In the rows, 100 means zero.
The rows of X fall into several groups, and each row is roughly a mix of its group's hidden directions.
X:
80  105  70  52  86  107  102  113  139  99  113  126
131  101  123  109  101  102  108  74  101  156  95  69
119  96  115  105  106  107  123  66  110  115  41  114
97  91  62  104  90  69  77  134  115  90  110  60
96  106  110  57  55  74  96  96  98  129  72  89
114  89  76  59  78  96  95  97  102  106  106  43
103  99  83  83  102  124  102  117  129  69  154  87
124  116  114  101  68  93  54  112  81  71  120  119
142  128  118  105  92  112  104  59  62  88  97  100
124  121  85  50  86  70  71  105  105  97  126  99
106  65  96  105  59  127  94  74  73  100  103  65
87  88  126  89  52  107  100  94  61  132  89  85
85  143  145  84  121  100  115  94  122  89  79  115
91  85  125  135  86  96  71  125  84  107  138  128
121  94  71  69  92  83  100  112  147  85  130  89
115  100  73  63  85  90  75  113  93  100  100  47
128  117  117  127  68  91  105  75  83  109  76  140
104  74  88  97  50  105  99  75  67  92  86  68
86  74  53  95  99  118  97  93  117  91  144  124
144  91  117  101  115  72  99  131  81  107  59  90
88  106  149  81  100  77  53  107  90  115  88  86
126  108  107  52  88  90  87  132  123  95  75  76
60  98  86  85  133  124  76  83  105  74  79  126
115  88  62  70  103  118  127  67  123  101  80  76
76  116  76  51  96  81  80  86  105  75  110  129
47  87  110  80  104  76  78  106  94  132  75  89
101  62  111  119  74  115  97  72  73  101  67  71
82  81  115  108  116  106  85  83  72  118  88  42
88  107  76  79  118  114  126  54  81  120  120  74
133  94  89  71  74  120  134  109  94  128  83  69
110  120  100  88  141  70  98  115  136  72  106  129
137  105  124  116  83  99  67  119  85  115  134  72
79  105  126  128  115  119  125  101  96  93  90  156
59  100  119  131  117  118  127  107  95  142  97  113
49  112  102  101  116  93  87  133  97  66  130  102
80  102  89  153  115  115  129  95  60  88  103  106
84  68  91  118  135  119  117  67  107  99  101  141
87  111  106  75  95  92  36  108  118  86  95  125
155  116  111  66  114  111  101  83  130  97  113  103
60  103  72  101  95  123  112  86  119  79  131  136
161  120  77  113  99  103  72  95  93  76  102  104
128  124  114  142  118  117  114  82  94  85  69  126
130  92  69  79  69  90  101  123  127  93  106  60
115  105  120  103  94  81  66  84  72  121  58  130
128  115  89  66  90  118  106  124  104  61  100  61
88  88  121  117  107  133  101  104  125  77  54  131
94  79  91  103  73  106  101  161  90  126  97  76
124  125  143  75  79  128  127  84  95  112  114  112
59  87  106  123  115  101  84  93  122  109  153  108
57  77  112  74  94  94  118  81  101  136  74  79
112  86  72  106  98  105  133  110  126  86  57  64
145  101  98  66  95  89  89  93  141  99  64  101
109  104  133  94  104  92  96  114  131  84  131  152
102  124  129  107  131  87  128  87  74  100  62  127
84  65  62  119  90  103  88  112  129  101  124  65
124  91  112  133  58  114  124  95  80  130  77  87
93  120  108  147  124  110  125  72  102  70  111  123
72  102  127  123  116  106  116  97  105  92  98  161
131  82  70  66  87  84  69  87  119  101  132  94
101  117  155  130  67  104  96  117  90  124  101  89
89  106  105  119  110  106  83  127  90  82  119  163
78  86  56  102  132  103  119  64  97  108  87  72
75  93  86  79  97  112  101  40  116  130  101  89
77  85  111  88  94  123  133  73  94  103  88  153
150  123  92  125  102  124  96  133  83  75  102  111
118  88  85  151  99  74  105  66  93  94  133  104
103  99  100  133  109  100  127  137  69  84  75  135
91  91  120  60  88  109  131  92  110  124  55  116
151  123  116  105  105  100  101  65  79  72  81  108
81  97  71  131  115  83  116  99  110  90  125  150
130  129  116  56  88  107  120  117  126  72  91  105
110  73  115  138  80  131  114  86  86  123  62  99
93  116  143  105  97  105  105  111  76  115  54  67
137  127  97  69  90  111  143  110  119  86  86  78
109  112  143  114  77  107  81  92  82  123  55  111
70  101  117  135  125  100  107  73  60  129  108  109
131  93  108  82  94  89  94  114  110  101  114  35
52  106  103  123  104  113  88  141  88  122  118  123
120  97  61  67  48  95  99  107  100  104  85  83
97  79  85  95  95  113  54  99  71  77  98  56
90  130  72  132  113  71  100  91  85  134  118  128
67  97  90  99  85  111  87  56  109  144  126  92
74  107  91  95  120  105  80  132  117  104  158  99
132  85  96  66  76  132  117  74  123  108  128  109
108  86  97  146  82  81  101  78  64  107  73  128
84  101  116  143  122  75  108  61  122  107  108  72
132  104  95  97  89  115  125  82  84  137  53  84
110  102  125  125  113  100  68  137  70  97  61  100
108  91  108  98  130  77  85  154  95  94  109  62
102  126  129  81  77  64  75  117  94  126  68  94
89  90  62  85  144  92  111  59  104  97  75  109
104  118  148  122  96  128  80  108  72  112  108  68
86  74  100  115  68  136  129  76  72  120  117  89
130  116  117  132  149  117  104  87  100  76  105  121
132  124  111  152  117  108  122  86  98  104  82  125
93  116  96  72  126  67  77  128  144  94  110  110
131  120  123  72  134  78  85  83  118  85  108  70
55  99  68  91  98  108  118  98  114  86  93  148
142  124  120  97  54  85  89  108  96  68  96  98
135  93  71  101  124  104  106  96  131  53  117  113
116  99  120  64  126  88  96  98  104  123  63  59
93  76  84  132  98  108  105  52  80  117  125  127
116  99  83  46  73  120  116  123  86  109  82  80
103  121  90  105  82  93  95  97  116  116  120  167
113  105  70  70  87  94  111  100  144  75  137  108
86  119  82  90  107  84  71  128  105  59  140  87
93  129  104  56  105  61  93  122  132  111  104  118
89  81  73  87  77  115  82  110  97  89  156  77
83  127  81  103  140  68  106  126  125  81  109  125
107  97  83  65  105  104  88  121  118  61  136  131
112  94  72  121  94  118  122  41  78  103  114  98
78  86  116  77  91  99  112  128  94  144  64  74
128  105  89  63  69  108  93  137  120  70  115  91
67  125  123  118  121  77  118  117  120  109  102  141
86  63  98  144  111  135  100  92  80  84  123  84
77  67  106  113  102  113  56  98  92  91  126  60
131  103  101  144  78  100  91  89  80  88  123  141
98  100  109  80  52  128  82  139  81  109  78  101
136  98  123  99  90  88  87  113  94  134  102  47
62  92  96  143  112  110  120  96  83  93  143  87
91  94  113  120  76  87  102  120  81  156  73  82
111  147  128  83  115  91  117  98  112  133  89  132
79  97  106  109  80  122  114  116  94  161  73  96
149  136  121  95  125  103  84  75  98  78  111  110
87  105  52  105  84  120  93  121  89  101  146  80
71  122  116  125  116  78  110  135  67  103  79  124
102  74  92  137  65  96  75  126  84  118  118  72
70  103  95  100  120  117  105  100  122  116  163  101
131  99  72  128  91  109  128  68  85  123  120  74
142  108  95  80  77  82  115  139  125  77  88  86
123  82  78  93  96  103  92  81  42  115  120  124
108  67  109  128  93  138  97  104  60  122  78  116
127  89  99  89  99  121  121  86  106  52  99  56
150  115  99  91  96  116  118  60  118  110  70  104
133  110  142  102  99  94  102  74  80  99  53  111
113  115  86  50  82  82  112  109  142  120  96  115
135  86  113  113  100  71  68  95  60  81  75  89
62  66  92  81  86  92  114  67  99  138  114  97
129  91  123  118  69  113  107  83  81  132  59  97
126  96  88  130  113  100  117  52  110  78  134  110
110  103  120  106  93  87  87  109  100  110  125  32
118  131  78  98  99  101  118  130  108  66  145  89
124  101  90  95  75  69  81  147  127  82  91  81
77  80  119  120  75  139  79  116  124  98  135  104
73  67  99  128  128  123  91  104  66  102  105  65
126  140  88  87  100  85  91  150  96  104  78  122
71  122  131  113  112  74  95  124  75  102  57  106
98  86  88  131  106  135  100  50  99  103  108  65
97  89  90  93  86  125  157  93  99  99  129  68
61  89  115  129  113  133  124  78  71  88  84  112
115  76  120  95  91  85  66  79  102  90  51  72
102  90  114  138  99  109  130  74  66  137  85  86
98  79  99  126  103  114  87  85  102  61  149  127
65  96  98  121  132  133  140  74  86  103  96  90
90  108  135  110  107  91  132  95  94  128  53  127
95  106  126  123  98  118  102  44  82  130  85  88
84  111  54  126  92  126  143  90  91  118  111  98
110  106  122  93  125  68  81  138  115  87  65  124
122  92  119  116  97  115  136  69  103  131  62  116
60  112  103  123  108  83  80  78  97  136  95  61
54  108  109  116  88  118  102  93  78  125  68  135
92  76  77  105  79  123  132  127  115  103  121  57
87  106  140  130  103  74  91  120  114  109  143  121
131  92  91  114  85  127  132  91  74  140  83  122

Here is one row of each group, with its name. Which group are the others in?
103  99  115  85  80  129  125  134  106  136  74  70 | (108)
99  88  74  90  99  79  95  118  153  87  139  85 | (3)
114  141  101  133  118  94  133  93  112  96  106  141 | (92)
125  130  57  111  80  129  120  101  71  100  119  98 | (106)

91  82  126  125  79  110  67  117  104  108  144  127 | (3)
110  84  74  70  100  125  106  44  112  120  88  98 | (3)
54  81  106  91  74  86  105  124  101  140  74  93 | (106)
101  92  91  95  105  105  128  55  110  55  94  65 | (108)
94  87  91  129  124  106  155  93  105  68  95  77 | (108)
70  86  66  74  92  124  129  82  128  125  93  112 | (108)
105  122  124  110  129  101  103  138  92  48  101  110 | (108)
61  81  65  83  89  68  89  136  108  119  100  99 | (108)
135  107  105  125  91  77  107  137  90  55  101  116 | (108)
73  94  86  109  100  138  133  100  120  94  114  54 | (3)
101  96  87  71  68  61  121  117  102  94  57  115 | (106)
147  125  110  53  77  88  113  96  120  102  92  96 | (3)
